In the rows, zero is written as 128.
A single turn carries every row of the set below to another of its rows. Some are shown first; where does it send the rows asked next?
kobep: [136 153  90 140 117 139 140 130  96 155 114 156 139 127 110 136 135 132
 148]
Tezad: [ 80 132  91 123  96 110 131 154 122 131 138 116 110 133 141 114 144 136
 116]
Fus: [107 143 147 119 134  87 132 109 152 117 122 119 137  92 114 140 118 133
 137]
kuver: [ 89 127 147 115 118 181 139 145 129 159 116 132 142 121 129 155 128 132
 129]
tigu: [163 118 123 130 129 149 133 134 110 122 168  96 107  98 141 162 149 137
 133]
fopu: [112 123 111 130 145  99 140 129 153 126 155 111 149 134 155 167 151 102
 134]
Kaniz: [ 92 126 158 133 132 176 127 144 138 151 129 138 150 119 142 152 121 120
 128]
vumo: [169 151 133 115 108 137 136 163 108 149 152 146 122 129 117 134 140 123
 139]
bav: [173 146 129 113 119 121 142 155 110 140 156 139 130 137 108 132 138 136
 125]
Sevu: [108 100 135 155 115 120 120 103 105 135 114 113 139 115 109 120 128 137
 152]
kigi: [135 149  82 152 120 126 136 132  94 154 109 142 135 128 114 120 134 129
 133]
valez: [113 127 129 130 157 152 146 129 133 126 144 142 108 106 166 177 121 135
 150]
bup: [112 121 113 126 135  98 135 135 149 124 153  85 147 142 145 154 133  98
 118]
voved: [112 116 120 117 178 148 118 132 111 133 146 128 130 145 117 127 140  98
 105]
bima: [163 132 126 130 133 153 139 130 124 127 161 102 119  87 149 166 144 143
 144]
korum: [109 144 108 133 173 132 107 128  95 127 124 147 102 122 127 125 157 111
 140]
limug: [127 140 153 121 128  97 132 108 149 122 123 121 146  91 114 139 121 150
 150]
menan: [120 142 131 134 151 121  93 152 104 100 141 107  93 112 131 113 144 138
 128]
zudu: [144 142  91 159 110 127 130 133 105 153 109 148 130 132 136 127 136 140
 150]
gipe: [120 136 138 100 122  88 140 108 145 136 119 119 143  91 114 136 113 127
 143]
kosed: [112 127 121 136 183 131 112 141 106 115 134 129  95 124 125 122 149 107
 135]
Ner: [123 101 123 149 105 116 120 101 106 132 128 120 151 104 120 122 118 146
 155]
duku: [116 127 140 140 140 125  92 140 102 112 137 108 106 100 136 103 159 142
 144]
mepon: [127 126 135  98 172 142 119 136  95 140 144 136 138 153 117 128 138 109
 115]
miz: [161 124 122 107 129 155 123 142 110 126 161 115 107  86 137 167 143 141
 133]
Beg: [174 144 133 102 119 141 145 153 109 146 150 134 137 129 114 141 134 149
 131]
dar: [128 124 107 112 162 129 123 125 132 136 142  95 145 145 139 145 135 103
  88]
kupek: [ 78 100 120 123  94 126 129 139 129 140 149 107 145 141 143 146 154 114
 130]
nam: [120 111 128 158 110 132 125  99 107 141 113 118 138 106 115 128 138 139
 168]
zubas: [104 159 136 108 119  92 120 161 120 112 147 124 120 119 141 109 132 155
 131]
tad: [144 123 108 113 168 135 122 130 119 137 147  86 156 123 150 147 143 112
 103]
Livap: [ 84 102 103 136  99 105 127 147 136 124 148  96 137 134 136 140 147 115
 128]
kofa: [106 156 126 106 132 144 128 141 148 148 110  97 141  79 133 140 127 130
  96]
Natu: [ 85 124 154 120 128 175 139 159 134 149 132 134 137 132 134 154 126 128
 116]
Nepe: [113 164 123 101 128 142 137 135 142 151 108 110 152  78 126 140 119 141
 115]
Kalas: [ 81 150  87 109  96 118 127 151 114 141 129 109 129 117 150 128 140 140
 113]
Dol: [110 150 125 106 124 144 118 136 152 158  93 112 149  88 127 148 132 121
 107]
sokiv: [106 131 131 143 139 155 143 129 138 127 144 148 119 111 146 188 138 130
 160]
Ruviz: [102 158 123 118 114 111 114 159 110 115 152 118 101 126 134  99 131 145
 117]
tudos: [104 132 114 146 147 151 148 137 129 123 151 142 105 116 154 187 134 123
 148]

Ruviz turns into Tezad
valez turns into miz
kobep turns into nam
Now find these:
fopu turns into tad
tudos turns into tigu

